a =
[[139 102 115 143]
 [139  99 115 145]
 [139  99 114 145]]
a[0][0] => 139
a[0][2] => 115
a[2] => [139, 99, 114, 145]
a[:, 1] => [102, 99, 99]
a[0] => [139, 102, 115, 143]
a[2][3] => 145

M =
123  124  127  142  123  131  136  118  131  127  132
134  139  144  110  143  120  109  146  115  132  115
117  127  137  149  126  130  130  120  122  130  127
136  116  114  132  113  131  151  114  150  113  143
115  137  154  142  140  126  112  135  107  139  116
133  136  103  103  135  130  107  144  124  144  121
140  133  120  100  133  124  120  142  131  127  124
126  131  107  119  130  132  117  133  128  139  126
131  132  147  123  135  122  122  135  120  125  121
131  131  120  116  130  128  122  133  128  132  126
M[0][0] -> 123
M[5][1] -> 136
M[6] -> [140, 133, 120, 100, 133, 124, 120, 142, 131, 127, 124]
M[0][6] -> 136
M[1][0] -> 134
M[8][5] -> 122
M[6][9] -> 127
M[7][4] -> 130
M[4][9] -> 139
M[:, 6] -> [136, 109, 130, 151, 112, 107, 120, 117, 122, 122]
M[2][5] -> 130
M[5][4] -> 135
M[5] -> [133, 136, 103, 103, 135, 130, 107, 144, 124, 144, 121]
M[1][9] -> 132
M[2][9] -> 130
M[7][8] -> 128
M[:, 4] -> [123, 143, 126, 113, 140, 135, 133, 130, 135, 130]
M[1] -> [134, 139, 144, 110, 143, 120, 109, 146, 115, 132, 115]
M[7][5] -> 132
M[:, 1] -> [124, 139, 127, 116, 137, 136, 133, 131, 132, 131]
M[9] -> [131, 131, 120, 116, 130, 128, 122, 133, 128, 132, 126]
M[9][0] -> 131
M[:, 5] -> [131, 120, 130, 131, 126, 130, 124, 132, 122, 128]
M[:, 10] -> [132, 115, 127, 143, 116, 121, 124, 126, 121, 126]
M[4][7] -> 135
M[0][7] -> 118
M[1][10] -> 115
M[0][8] -> 131
M[2][2] -> 137
M[5][8] -> 124
M[5][6] -> 107
M[1][4] -> 143
M[4][3] -> 142
M[5][10] -> 121

arr =
[[128 130 126 152]
 [127 116 139 150]
 [127 119 136 149]
 [127 115 143 142]
 [129 139 117 147]
 [129 148 109 121]
 [127 121 134 111]
 [127 116 141 112]
 [128 136 119 148]
 [129 139 118 104]
 [127 115 141 111]
 [128 133 122  99]
 [127 116 141 111]
 [128 119 138 112]
 [127 116 140 112]
 [129 146 111 113]]
arr[0,0]	128
arr[3,-2]	143
arr[7,1]	116
arr[:, 3]	[152, 150, 149, 142, 147, 121, 111, 112, 148, 104, 111, 99, 111, 112, 112, 113]
arr[11,2]	122
arr[:, -4]	[128, 127, 127, 127, 129, 129, 127, 127, 128, 129, 127, 128, 127, 128, 127, 129]
arr[1,-2]	139
arr[0]	[128, 130, 126, 152]
arr[-13,3]	142
arr[-7,-4]	129
arr[-10,-4]	127
arr[-2,0]	127
arr[14,1]	116
arr[-12,-4]	129
arr[3]	[127, 115, 143, 142]
arr[-15,-4]	127
arr[-12]	[129, 139, 117, 147]
arr[-13,-3]	115
arr[9,-1]	104
arr[-10,1]	121
arr[:, 2]	[126, 139, 136, 143, 117, 109, 134, 141, 119, 118, 141, 122, 141, 138, 140, 111]
arr[8,-4]	128
arr[-4,2]	141
arr[-11,-4]	129
arr[-7,-3]	139
arr[-2,3]	112

B = [148 125 103 132]
B[-4] => 148
B[3] => 132
B[-3] => 125
